Each path below is one point turned by a fixed rotation once a step. After each direction that follows a path, write how fast that rotation turns it, in degrees per step (0 if it stays still).
Each turn is a multiple of 5 degrees from 10 to 175, or 0.
Each row of a path follows its step; steps can be skipped.
path 1
step 0: [ 17  12   7  28  -8   2  13  11  -9 -11 -35  -8   3  19  -6 -17  17  11
   2  30   6   5  14  14  -9  31  -4  14   6   6  32  -3 -19  16]
step 1: [ -4   0 -38   0  -4   6   9  -1  -9 -11  15 -22  10 -14  -5 -16 -26  13
 -11   9  22   2 -15  23  13  20  24   1   4 -14   3 -23 -13  33]
step 2: [ 20  17 -18  -8 -12 -16   6   9   2   7 -24 -10   9  23 -31 -26   4  10
   3  -4  -7  25   5  10  19   1   0  -5   8 -27 -13  35 -19   9]
step 3: [ 15 -15  -6   8  -1 -19   0 -14  -8  -7  -1  21   8  -9 -11  -9 -26 -22
 -46  -4   2  12   2  46   7  -8   1 -15  -2   7  14   6  -6  16]
step 4: [  1  -3  21 -40  -7  14 -23  -8 -23 -15   0 -24 -16  10 -31   5  -8   3
 -12  11   1  27  -4   4  10   7  -8 -19  -2  -9  22  24  -5  -2]
step 5: [-19   1   7   5 -19  21  -5  -8  -6  11  -8  17  -8 -10 -10 -14  23   1
  -5  28   0  35   1  37 -21 -15   4   1  -2  28   4   1 -10  28]
step 6: [-19   5 -15 -19 -24  16 -28 -11   2 -13 -14 -12  11  -5  11  -5   6  -1
   4   8  18 -19 -28  29   8  38 -18 -20   6   5   3  12 -14   3]
step 7: [  6  14  -6  22  -2   0  21 -25  -9  -5 -17   4   9 -39 -13  -8  15   5
  25  -6  15  37 -11  -3   2  11  -9 -21 -10  -5  -4  20 -18  19]
step 8: [ 10  13   5   1 -16  -3 -26 -12  -2  -1 -29  -7  32 -24 -12 -18  -6   9
 -34 -17  21   0  -2   4  14  -4   8 -12  14  13  -4 -21 -23 -19]
step 9: [ 13  16  31  -9   8  10   7 -16 -38  -7 -31   9   9   1 -12  -3  -9 -20
   7  -7   7   4  22   0  -5  30  20   2   7 -18  19   7 -17  21]
Directions:
[ -2   4   6  -6  12   2  -2  12 -16   5  -2   1  -6   1  -2   5  -1  -1
  -3   1  -1  -1  -2   5  -3   0   3  -1   0  15   3   4   5  -3]
65
[  5  -1  14  -5  -4   9   1  -3   1   0   3  -4   4   3  -4   2  -1   2
  -3   6   1   0   4  -4  -6  -4   7   3  -8   1  15 -12  -6  -2]
80
[  7   5  -1  -7   9   5  -5   5   8   0   0  -3 -10 -11  -2  -8   4   4
   6  -2   4   9   6   7   2  -5   1   2  -5  -5  -5  -6   4  -6]
125
[ -1   2   6  -8  -7  -9   0  12   0  -7  -2   5   4   0  -1  -2 -10  -3
  -1  -8  11   0   7  -4   2  -7  -1   4  -7  -1  -3   2   0  10]
55
[ 1 -8  1 -2 -1  6 -6  1 -4 -8  0 -6 -1  2  6  1  8 -1  1  6  1  1 11 -2
 -2 -1 -4  2 15  2 -1 -4 10 13]
70
[  1  -5  -2   0  -6   1  -1  -3  -7   7   3  -3  -5  -2   1  -2 -11 -12
   4   3  13 -10   4   7   6   5  -3  -1   2  -2   1  -7   4  -8]
140
path 2
step 0: [  9  18  17   5  19  18  -2  -1 -13   8  27  -5   0  30 -18  14 -26  12
 -46  30  -1  -6 -11 -25  17   7 -16 -15  16  18   2  -2 -10 -10]
step 1: [-23  -6  12  20 -17 -17 -10   7 -12  10   1  -8  36 -14 -33 -32  17 -37
  18   0   6  -9  12   5  -3   9  12 -20  -1   6  15  -2 -32   3]
step 2: [ 17  -1   4 -32  -2  42 -16  29  14  14  30  -9  -4 -29   7  11 -19  -3
  -4 -19 -10   9   9  13 -20  31   0   7 -13  -8   3   4  16  12]
step 3: [ 14   2  15 -23 -10 -19 -34 -26 -11 -29   7  -1  -4  20   4   8  -2   9
  -1  13  -1 -22  10  22   1 -31 -20   3 -11  23  36 -16 -12 -17]
step 4: [-37  33 -11  29  -2  -3  -3  21  34  -2   7 -10  -3   2   5  -8  -8 -18
  25 -24  18 -17  -2  -2  35   7 -19   7   2  12  -3  -8  15  14]
step 5: [ 37   1 -10  -7  -5 -15  -1  14 -25 -10  -7  22 -41 -32 -14   1   2 -29
 -35   6  14   1  -8  11  -6  16   6   1   5  21 -12   6  20   7]
step 6: [-27 -23  -3 -11   0  -3 -32   7   3  21 -33  28  12  20   2  20  22  19
 -22 -15   2  10  14  18  29  -6 -14 -12   7 -16  22  10  -7   1]
step 7: [-10   9  12  19   5 -10 -20 -15  20 -25  -8  -1  -1 -31  17 -14  12   5
  -3 -10 -41 -13   6 -35  -6   3  26   4 -14  -6  -9 -16  29  20]
step 8: [  5  24  10 -10 -12  -1   6  -7  12  -6  -6 -22   3  18 -12   5 -19  19
 -44  13  15  37 -20  19  -4 -21  12  10  11  23 -20  16   0  24]
step 9: [  0 -20  -1  46  26 -14  -5  18 -14  -5  10  15  10  50  -3  -6  10  -8
   7   0 -10   3  30   7   3  18  17 -22  -7  15  -3  -6 -16   8]
Directions:
[  0   0  -5  -2   0   9  -4  -2  -3  -6  -9   0   3   8   3  -2  -1  -6
  -6  -9   9   3  -2  -2   1  -8   4  -6   0   1   4 -11 -14  -5]
135
[ -8  -5   8   0  -3   2  -7  -2  -5   6   1  -4   4 -15  -3   3  11   2
 -12  -6  -2   1  -2  -7  -4   1  -4  -3  -3  -6  -3   3  -7  -4]
70
[  0   2  -3  -1  -8   5  -2   5   1   9  -3  -2   5  11 -13  -4   0   4
   2 -10   2   1   1   1   0  -8 -10   6  -3  -8  -7   2   5   5]
160
[ -7  -6  -4   1 -12   3  -4  -5   3  -5  10   0  -5   1  12   0  -5   8
  -1   4  -2  -8  -5  -2  -1 -10   0   1  -5   0  -5   0  -4  10]
85
[ 1 -4 -3  0  7 -4 -8 -9  2 -6 -2 13  0 -7  0  1  6  3  1 -5 11  4 -6  1
  8  2 -4 12  3  2 -4 -4  4  6]
35
[  3   5 -15  -1   3  -6   2   0   8   2  -1  -1   3  -1  -3   3   8   5
 -10   6   5  -1   5  -6   5  -5  11  -4  -9  -6   2   4   5   0]
40
[ -5  -4  -3   0   2   3   5  -2   8  -7  -2  -3  -1   3  -1   2  -1  -7
  -1  -6  -7  -6   1   4   5  16   1   1 -11  -7 -12  -7  -3  -1]
140
path 3
step 0: [  3 -20 -11  17  25   1  10  17  20   7  14  28 -14 -11  11  -8  -7 -28
 -25 -22   5  -7 -18   2  16 -30  25 -15 -34  18  17  -1  -3  -5]
step 1: [  0  -1  19  38  12  -3  32 -10 -38  28 -21  18 -16   3   3  -4  -7   3
  15   7  12  -6 -40  11  -9 -13   4   1  28  -8   3 -10   1  14]
step 2: [-24  21 -16  16  -7  10   4   2  -4  -9  -9  11   9  -6 -30  -8 -12 -15
  19 -19 -31  16 -14  25  -7  -1 -28   0  -6  43  -9  -2 -26 -12]
step 3: [  0 -23   5  -6 -17  51  20  24  -4  -6   3  -2   7  -4   5 -34  11   5
  12   4  -3 -22 -28  -2  29 -11  20   0 -20   7   6  27 -11   8]
step 4: [ 31  37  25   3  20  -3  34 -12  -6  -3   1  -5  15  -4 -10 -34  24  -7
   9  -7  -8   0  -2  -3   7  -4 -16   9  33 -17  27  -6 -11  -1]
step 5: [  7 -10  -2 -12  -4   8  -9  19  -8 -34 -19  14  -3 -15 -22   4 -14  -1
   8 -40 -10   8   4 -19 -41  11 -14  -2   0   0  24  32 -26  -1]
step 6: [ 24 -19 -16  -3 -14  15 -11   0 -17 -10   9  -6  15   2  31 -11  -7   3
  -6  -7  -3 -43  -8 -27  10 -19 -14 -26  -9  -3  20 -34 -21  15]
step 7: [  6  -6 -12  12   7  -5  29 -21  -5  -2  -5 -27 -15 -16  11  -8   2  -3
 -42 -36  -2 -13 -12  14  -9  15 -20  16  28 -20   2  -7   4 -27]
step 8: [-45   7   9   2  14  -6  -1  27  -8 -25 -20  11  10  -8  14  18 -16   0
 -26 -26  12 -20  14  15 -11 -26  -7  13  -3  24  18   6  -5  20]
step 9: [  5  -2  -1  -1 -11   5   1  -8 -21  31 -12 -37   6  22   8   7 -24 -17
 -18 -10 -11   9 -29  10  19 -36  18 -30  -4   0  21   3  -5  15]
Directions:
[  6   2   1   0  -1  -1   0   1   7  -4  -2   0 -10  -6  13 -10  -6 -10
  -3   2  -4  -1  -4  -4  15   5   3   2   0  -5  -7   0   2  -1]
110
[  2   0  -8   7   0  -1   7   0   2  -2  -8   1   8 -13   1  -5   3  11
  -1   2  -2   7   4   3  -1  -3   9  -8   8  -7   0  -5   7   0]
120
[ -1   2   0  13  -3 -11   0  -1  -4 -12  14  -2   2   4  -1   3  -4   8
   1  -3  -7  -1  -7  -1   5   4   7   4  -1   0   6   4   0   2]
0
[  0   7  -1   4   6  -4  -3  -1  12  -4   7   3   2   0   0  -4   5  -6
   2   2  -9  -5   9   8  -2 -10  -5  -3  -5   2   3 -13  -4   6]
175
[-3 -7  0  6  1  3  8 -5  7  6  8  5  5  2  0 -7 -1 -4 -6  6  9 -2  3  3
  2 11 -5  1  0 -4 15  2  6 -2]
110
